One turn moves each row of this set onto another row. After a few examples, where does it send each row asked below?
j_79: [9,10,17,26,-1,8,-4,1,4,-16,-14,-15,0,-5,-9,-3,2,-3]
j_507: [25,16,-6,8,1,17,7,-12,22,-4,18,-2,-6,14,-16,-2,-15,2]
j_580: [6,15,-27,-18,23,7,-6,-31,9,-19,1,-11,-2,20,-23,10,-5,-6]
j_517: [8,17,-4,12,19,7,-3,-16,-2,-17,16,-8,-13,-18,6,13,-12,-19]
j_442: [5,12,11,0,-11,-11,-19,-18,15,-1,16,-9,14,8,9,9,-10,-4]
j_196: [3,22,4,-11,3,-2,5,17,-4,-15,-1,-4,10,28,-26,-9,10,-8]
j_52: [5,11,-6,8,18,12,-27,-15,-15,-10,-9,5,-4,-5,9,4,-8,4]
j_830: [1,14,4,8,-4,16,5,-32,4,-19,19,-9,7,27,9,-7,5,-10]
j_981: [12,28,-1,24,6,16,-31,-10,4,-8,12,0,4,10,-8,1,8,11]
j_548: [1,18,-4,-1,20,9,7,-15,1,-23,5,5,-13,3,-6,19,6,-36]
j_323: [-11,31,-1,-9,-11,2,1,-26,15,-17,8,3,-15,15,3,2,-13,6]
j_843: [7,18,-9,29,-2,-11,-1,-4,7,-25,-12,-17,-11,7,-5,0,-4,4]
j_711: [3,19,-21,-3,-13,16,-18,-11,5,-12,-21,-9,6,-12,-9,3,7,-7]
j_547: [-7,-3,6,-21,1,18,-20,-23,4,-8,3,-5,8,-4,-19,5,0,-15]
j_314: [14,27,-2,-2,4,40,9,-2,-7,-8,14,-11,-3,8,-10,-7,-7,-6]
j_708: [8,29,-22,-5,13,7,5,4,-16,-2,-8,-19,-3,9,-20,15,1,-20]
j_945: [10,-3,-20,10,-8,6,-22,-18,3,1,-2,-8,1,18,-16,-6,-7,8]
j_425: [-12,25,-12,-1,16,21,11,-10,-1,-8,8,-4,-21,-5,1,14,10,1]
j_339: [3,23,4,18,6,-1,-2,-26,8,-21,16,-5,-5,18,-22,7,4,-29]
j_860: [4,18,2,-18,12,-9,-11,5,11,-18,5,-23,3,-2,17,-3,-15,13]
j_281: [-8,17,15,-16,9,-13,-11,7,-13,-25,-1,-4,8,22,-19,-2,3,-5]
j_383: [4,21,7,-10,4,-1,-2,32,1,-18,0,-6,-1,-4,-15,4,3,-7]
j_918: [4,11,15,-9,5,-9,-19,-4,0,-15,11,-22,22,21,-12,-15,-5,5]
j_854: [1,17,10,-30,15,2,-6,19,4,-8,17,-8,5,0,-7,3,5,-8]
j_937: [9,15,-13,2,7,13,-8,-15,4,-22,-29,1,-14,15,8,7,-5,-18]
j_656: [14,12,-8,-16,15,-3,-11,22,13,-26,15,-23,2,7,9,4,-5,1]
j_111: [7,20,1,15,21,3,-15,-28,2,-20,35,-9,1,8,0,8,-1,-11]
j_879: [8,9,15,-7,9,12,-3,-9,1,7,5,-12,7,36,-16,9,2,-17]
j_901: [10,4,-15,5,29,13,-9,3,-3,-28,7,-5,10,20,5,7,22,-1]
j_862: [3,17,-19,-21,9,-8,4,24,7,-18,-7,-7,-4,-1,-6,5,1,-6]
j_884: [5,15,7,-6,5,-19,-12,0,2,-28,5,-28,3,25,-2,-8,-17,3]
j_520: [-7,-5,-14,8,-1,5,6,-20,-9,-7,2,0,-8,12,-23,3,7,-20]
j_769: [1,21,-8,-25,11,-18,-4,-1,-4,-24,16,-17,6,29,-1,-7,-7,-7]
j_565: [17,20,-3,-11,3,-4,-2,16,8,-13,18,-35,2,5,-8,-9,-12,-10]
j_428: [12,10,-7,-12,6,15,-12,-17,3,-14,20,17,21,-11,-6,4,2,-6]
j_778: [14,21,-16,12,-1,13,-20,-11,23,-21,-6,-3,1,29,-12,8,16,-15]
j_73: [-10,7,2,-5,24,-1,-16,-14,4,-30,-5,2,7,15,8,12,20,3]
j_288: [-9,22,11,-17,-4,-23,-2,6,-5,-11,2,-6,-2,4,-18,-5,-11,-9]
j_910: [2,40,-22,-8,4,-7,-6,-5,-4,-13,9,-7,5,-6,20,17,-4,-1]
j_846: [-7,31,-10,-7,8,23,-9,-16,2,-7,-12,-1,-8,29,-10,3,13,12]
j_500: [13,16,-10,-5,-2,28,-10,-10,4,-10,2,5,6,14,24,-5,0,9]
j_81: [7,13,-45,-7,-1,2,-11,-13,-1,-21,21,-9,2,7,-13,3,-3,-6]
j_614: [1,41,-1,-6,1,10,5,-29,-3,-21,-10,0,0,-9,-11,-2,-15,-4]
j_270: [-1,13,-16,7,-1,11,-14,-25,11,-17,18,-27,5,-18,4,6,5,-7]

j_860 -> j_918
j_81 -> j_323
j_708 -> j_910
And these:
j_500 -> j_945
j_769 -> j_288
j_520 -> j_425
j_778 -> j_937
j_339 -> j_548
j_79 -> j_901
j_656 -> j_884
j_507 -> j_580

One turn moves each row of this set onto another row. After a few examples, where does it send each row asked below?
j_112: [-25,-7,12,-3,9,-3,6,9,6,12,18,-10,-2,4,-6]
j_788: [-4,-15,0,-3,-4,-7,-13,12,26,22,23,13,28,17,17]
j_786: [1,4,-15,12,34,0,9,0,13,14,2,-4,20,13,3]
j_513: [-4,-16,2,5,6,2,-14,-21,19,13,-3,3,-6,30,24]
j_603: [-11,-9,-6,16,10,-21,-10,-24,11,8,14,-19,6,-8,-9]
j_60: [5,-12,-9,-22,-1,4,-3,9,37,14,19,-13,13,9,-8]
j_629: [0,-2,-23,3,-12,2,-1,-8,31,21,-11,0,31,13,7]
j_94: [5,-6,-11,-20,19,-3,4,4,40,15,8,-18,7,9,0]
j_824: [-8,-9,-13,2,-21,1,-1,-14,23,33,-1,-5,23,6,5]
j_730: [-3,-10,-11,-7,-2,-3,-16,-12,46,15,28,7,6,26,16]
j_327: [-23,-9,11,1,15,-4,5,-1,14,-6,13,-8,-12,17,-4]
j_540: [-3,-8,-5,15,-20,3,-7,-10,5,-4,10,3,1,0,-15]
j_681: [3,-6,-9,9,20,-1,-12,-22,16,-9,-1,-23,4,22,-5]
j_330: [-4,17,-13,19,13,-12,-14,-4,6,-8,13,-8,14,-2,-4]
j_634: [1,-12,-18,1,12,11,-8,4,27,3,4,24,18,28,7]
j_653: [-10,1,-15,11,-3,-14,-22,-35,27,13,4,-13,4,7,10]
j_483: [-5,-3,-11,3,20,-14,-9,16,14,4,19,0,26,-8,-9]
j_722: [-1,-5,-2,24,-18,2,-1,-11,7,-4,2,13,0,14,4]
j_208: [-2,-24,1,7,-17,-9,-19,-27,29,11,23,-5,8,19,6]
j_35: [-14,7,-3,3,17,-5,-3,17,21,8,30,10,19,19,11]

j_722 -> j_327
j_786 -> j_634
j_60 -> j_824
And these:
j_603 -> j_483
j_330 -> j_35

